In the data rows, 128 means zero.
Some points:
[ 79 193 120 115 127 146  62 103 173 119 109  98  94 144  75 155 128  92  78 139 214 111 123 128 109 112 102 135 150 131  76 161 157 181 130  75 142 133 135  74 175 135 131 188 164 205 154  59 156 123 137  91]
[149 143 161 113  98 171 114  94 137 154 107 121 129 167 109 122 168 122  96 167 132  99 146  53 143  79 185 113 112 139 164 119  82 114 154  89  95 169 158 104 144 125 121  93  72 127 127 101  25 105 163 135]
[174 129 100 120 142 181 110 159 141 134 134 173  85 182 121 119 178 189 158 140  86 164  99 108 118 106  54 161 150 139  85 118 132 175 183  88 122 173 140 185 109  78 150 125 150 156 129 130 112 165 108 101]
[ 89 107 136 197 135 135 169 140 119 123 149  89 118 106  40  92 129 116 137 100  78  73 103 127 121 173 124 129 148 160 135 162 133 129  72 146 207 133  93 120 100 146 115 160  83 126  66  98 134 136 139 121]
[143 105 112 166 132 191 107 123 118 122 126 157 125 147 127  92 131 161  56 111 165 110 172 126 162 133 152 151 117  99 150 115 127 197  96 102 169 170 185 110 148 183  99 115  97  91 147 176 169 148 131 107]
[185 122 140 122 122 121 174 127  92 179 141 126 143 135 131 102 148  84 122 126 168  54 111 140 134  90 151 105 170  94 110 174 191 129 147  96 139  70 125 192 176 129 130 122 102 122 136 100 159 144  92  74]
[161 163 159 133 156  90 171  62 170  88 150 126 139  90 129 132  87 114 155 126  45 202 166 114 141  62 129 110 121 163  85  94 134  69  96 128 181 152 186 140 156 122 161  94 125 184 193 137 123 177 156 136]
[191 121 163 128 108 143  79  82 144 129 100 147 119 178 125 135 121 114 116 147  69  70 116 153 129 113 123  77 114 199 168 120 100 143  83 149 114 125 143 156 132 181 140 201 173  69 155 159 131 115 108 163]
[ 57 120  95 130  35 132  70 120  92 154  85 136 145 153 129  90 133 126 110 145 141 146 120 190 141 119 167 121 117 170 112 143 145  82 190  86 197 162 134 119 131 116 123  98 163  97 182  88 104 144 140 175]
[141 118 113 140 157  95 112 128 164  59  98 107  86 177 149 131 149  88 191 144 158 156  93 135 122 160 203 139 101 143  91 147 112 138  69 112 174 117 136 201  88  87 112 115 164 140 158 153 111 107 109 122]
[176 126 125 127  80 103 160 128 119 157 150 119 177 139  71 114 194 114 191 122  95 213 125 161 136 125 198 141 139  84 146 104 124 131 122 131  80 154  99 110 124 129  79 166 137 171  97 178 216  87 100 126]
[ 77  89  88 122 143 118 126 158 153 116 129 125 112  86 142 141 176 161  80 159 155 113 148 119 131  99 167  77 132 112 152 130 121  88 155 121 164 147 102 159 100 165 117 160 133 129 115 216  95 113 112  78]
[100  68 112 114 129 106 149 159 145 136 103  94  95  73 112 112 155 151 162 112 122  83 156 164  88 151 163 116  37 165  86 115 141 145 136 173  68 149 171 133 165 174 179  88 136 174 101 155 198 154 122 162]
[204  99 143 120 161 114  50 173  87 113  89 116 144 123 149 143 135 107 123  46 108 156 157 105 107 116 158 128 161 135 167 130 141 102 141 124 162 132  90 133 104 169 136 143  93 142 129  77 175 120 126 129]
[102 122  66 116 139 152 154 119 118 123 136 108 130 125 114 109 106 147 148 108 188  76 148  68 142 144 140 158 152 197 147  73 191  97  95 157  95  80  76 121 146 153 103 112 123 162 105 128 127 131 109 144]
[117 134 139 110 144 124 146 124 129 108 132 157 152 111 115 149 106 183 160 113 119 124 119 120 157 110 148 135 133  90  54 156 129 128  94 110  75  99 131 141 155 171  92 173 149 110  85  72  76 136 138 200]
[141 114  63 178 109 132 112 169 124 151 140 131 133 126 118 132 133 170  83 150  87  79  73 142 110  89 139 143 131 114  92 100  81  71  84 131  94 107 123  83 112 107 115  67 138 143 122  96 179  65 129 130]
[148 104 125 109 147  95  94 116 169 108  84 158 147 156 197 102 111 192 177 124 133 107 147 152 119 120  78 105 123 139 145 147 132  87 113  59  84 165 149  70 116 114 101 148 137 118 121 125  58 123 132  38]
[131 106 137 128  92 185 138 144 125  96 103 139 151 137 200 123 128  87 159 182 214 122  88 128 100 131  98 142 165  98 139  88  89 146 183 143 172 136 122  79 125 122  91 161 100 135 133 118 124 197  81 178]
[133 158 169 122  87 135 146 153 174 147 164 181 126 135 121 115 126 105 101 159 152 171 178  92 117 170 103 131 167 113 148 138 137  71  75 143 105  41 127 135 117  81 174 176 130 152 134 104 153 147 189 147]
[100 154  99 163 155  85 137 151 164 206 117  27 173 146 220  86  82 106 113 171  82 174 120 134 140 133 146 148 163 140 179 153 145 191 121 114  75 141 166 137 117 166 103 108 145 130 152 144 114 149 106 131]
[110 167 147 144  75 129 157 129  76  59 164 147 135  98 165 199 133 111 208 117 109 119 132  95 138 148 146 149 146 160  95 139  88 155 122 174  76 119 128  60 118 180 163 126 120 113 157 129  88 112 153  64]
[ 86 117 179  76  89 114 125 102 112 119 131 171 168 104 150 173 114  82  81 149  62 109 113 107 149 162  98 122 113 141  89 148 185 138 132  80 130 164 167  78  84  99 119 105 127 164  89 184 136  96  98 137]
[127 180 161 172 165 140 195 166 129 130 144 154 111 152 134 142  95 105 119 138 128 109 113 114 123 188  91 124  99 110 171 101 165  76 166 116 136 167  78 157 107 180 136 109 174 126  90  80 161 135 147 118]
[ 77 129 160 133 131 161 113  89 113 168  98 161 114 143 128 150  79 164 163 127 106 119  92 182  86 100 161 182 159 106 183 168 134  98 137 104 139 104 134 146 168 139 137 101  89 117 176 167 121 112 158 102]
[175  95 149 128 122 174 168 141 137 129 184  85 115  70 127 152 138 232 113  80 133 137  86 142 164 142 141 178  85 180 152 123 140 146 147 109 105  74  69 114 134 109 146 142 145 161 148 143 131 139 141 139]
[183 171  46  64 154  59  94 103 137 150 130  85 143 115 111 107  79 107 122 126 158 123 139 131 129 154 123 201  98  86  85 143  48 107 155 120 127 130 115 175 113 135 176  98  93  92  99 168 119 169 146 140]
[ 98 116 166  70 126 190 115  69 129 178 160 126 137  91 146 119 156  95 146 107 121 157 154  77  90 135  76 118 124   5 136  95 131 174  96 120 190  85 102 101  72 139 206  88 182  81 142  78  97 115  94 108]
[ 72 125 144 115  80  91 134 118 112 131 150 118  97 171 121 144 125 159 106 110  48 153 105  55 132 189 111  96 114 107 135 106  80 128 147 151 151  79 151 167 178  93  86 158 109 135 124 111 157 172 116 120]
[120  89 167 148 170  87 110 133 130  80 135 138 167 151  82 166 180 112 102 144 130 123 169 169 109 133 107 141 158 133 135  93 155 123 141 108  69  89 123 148 129 129 119  75 144 107 112 148 107 170 125 141]
[177 147 117  89 189 174 134 110  90 122 124 122  97 116  94 156 108 155 145 185 158 137 143 177 174 146 131 108 130 120 138 132 120 125 176 194 143  97 157  83  71 128  93 120 135 130 148  85 149 111 141 122]
[135 137 102 178 166 147  77 111  81 147 108 116 168 125 147 107 130 156 152  96 181 159 127 111 152 156  56 111  90 146 101 125  74  90 136 156 153 126 184 159 180 117 142 147 168 150 127 195  93  63 128 114]
[112 146 110 105 222  98 177 178  53 113  88 150 114 122 123  85 141  76 117  87 117 180  66 160 138 118 140  57  99 112  98 122 122 143 110 134  86 116  80  93 100  69 168  99  98 129 136 200 121 150 184 139]
[120 123 115 126 106 104 173 135 137  53  67 115 134  67 110 107 117 136 119 125 109 106 152 128 149 115 110 159 204 130 204 110 118 173 186 108 136 136 142 132 158  77 149 157 124  65 115 102 170  56 116 175]
[137 144 130 150  69 171 149 141 154 179 112  96  77  99 142 193 140  92 125 110 163 122 141 161 122 105 138  96 134 142 138 115 151 128  80 135  74 184 116 159 135  65 120 132  89  58  97  75 120 145 109 140]
[127 159 133 147 151 127  92 130 142 131 157 158 132  96 174 121 134  99  79 162 105 160 156 116  94 133 153 130 116 130  77 155 167 129 166 218 149 106 112 109 134  92  94 178 121  61  95 139 133  85 141  95]
[ 63 125 123 154 147  52 105  96 147 123 222 170  89 153 127 139 128 117 134  58 171 115 126 157 165 131  95 109  81 114 133 160 121 135 140 182  78 162  93 126  95 136 138 108  91 148 152 104 143 114 109 189]
[144  98 147  89 103  93 164 185 126 131 144 115 142 155  90 109  46 139 118 153 157 135 141 124  83  73  58 116 110 117 164 142 125 179  87 179 205 171 120 159 148 122 100 109 141 144 115 142  77 133 127 131]
Along one direction, these points spread out more than along any other. Take the direction at right angles to it along which they spread out most. Go by this last direction. How many in every 100 of the points above lie lower along it than each point below? Round to a whole number. More than half of the points above lie lower than the first one.
[127 180 161 172 165 140 195 166 129 130 144 154 111 152 134 142  95 105 119 138 128 109 113 114 123 188  91 124  99 110 171 101 165  76 166 116 136 167  78 157 107 180 136 109 174 126  90  80 161 135 147 118] 89
[112 146 110 105 222  98 177 178  53 113  88 150 114 122 123  85 141  76 117  87 117 180  66 160 138 118 140  57  99 112  98 122 122 143 110 134  86 116  80  93 100  69 168  99  98 129 136 200 121 150 184 139] 13
[ 77 129 160 133 131 161 113  89 113 168  98 161 114 143 128 150  79 164 163 127 106 119  92 182  86 100 161 182 159 106 183 168 134  98 137 104 139 104 134 146 168 139 137 101  89 117 176 167 121 112 158 102] 32
[177 147 117  89 189 174 134 110  90 122 124 122  97 116  94 156 108 155 145 185 158 137 143 177 174 146 131 108 130 120 138 132 120 125 176 194 143  97 157  83  71 128  93 120 135 130 148  85 149 111 141 122] 61
[100  68 112 114 129 106 149 159 145 136 103  94  95  73 112 112 155 151 162 112 122  83 156 164  88 151 163 116  37 165  86 115 141 145 136 173  68 149 171 133 165 174 179  88 136 174 101 155 198 154 122 162] 26
[174 129 100 120 142 181 110 159 141 134 134 173  85 182 121 119 178 189 158 140  86 164  99 108 118 106  54 161 150 139  85 118 132 175 183  88 122 173 140 185 109  78 150 125 150 156 129 130 112 165 108 101] 18
[141 118 113 140 157  95 112 128 164  59  98 107  86 177 149 131 149  88 191 144 158 156  93 135 122 160 203 139 101 143  91 147 112 138  69 112 174 117 136 201  88  87 112 115 164 140 158 153 111 107 109 122] 8
[117 134 139 110 144 124 146 124 129 108 132 157 152 111 115 149 106 183 160 113 119 124 119 120 157 110 148 135 133  90  54 156 129 128  94 110  75  99 131 141 155 171  92 173 149 110  85  72  76 136 138 200] 58
[131 106 137 128  92 185 138 144 125  96 103 139 151 137 200 123 128  87 159 182 214 122  88 128 100 131  98 142 165  98 139  88  89 146 183 143 172 136 122  79 125 122  91 161 100 135 133 118 124 197  81 178] 74
[149 143 161 113  98 171 114  94 137 154 107 121 129 167 109 122 168 122  96 167 132  99 146  53 143  79 185 113 112 139 164 119  82 114 154  89  95 169 158 104 144 125 121  93  72 127 127 101  25 105 163 135] 34
[183 171  46  64 154  59  94 103 137 150 130  85 143 115 111 107  79 107 122 126 158 123 139 131 129 154 123 201  98  86  85 143  48 107 155 120 127 130 115 175 113 135 176  98  93  92  99 168 119 169 146 140] 11
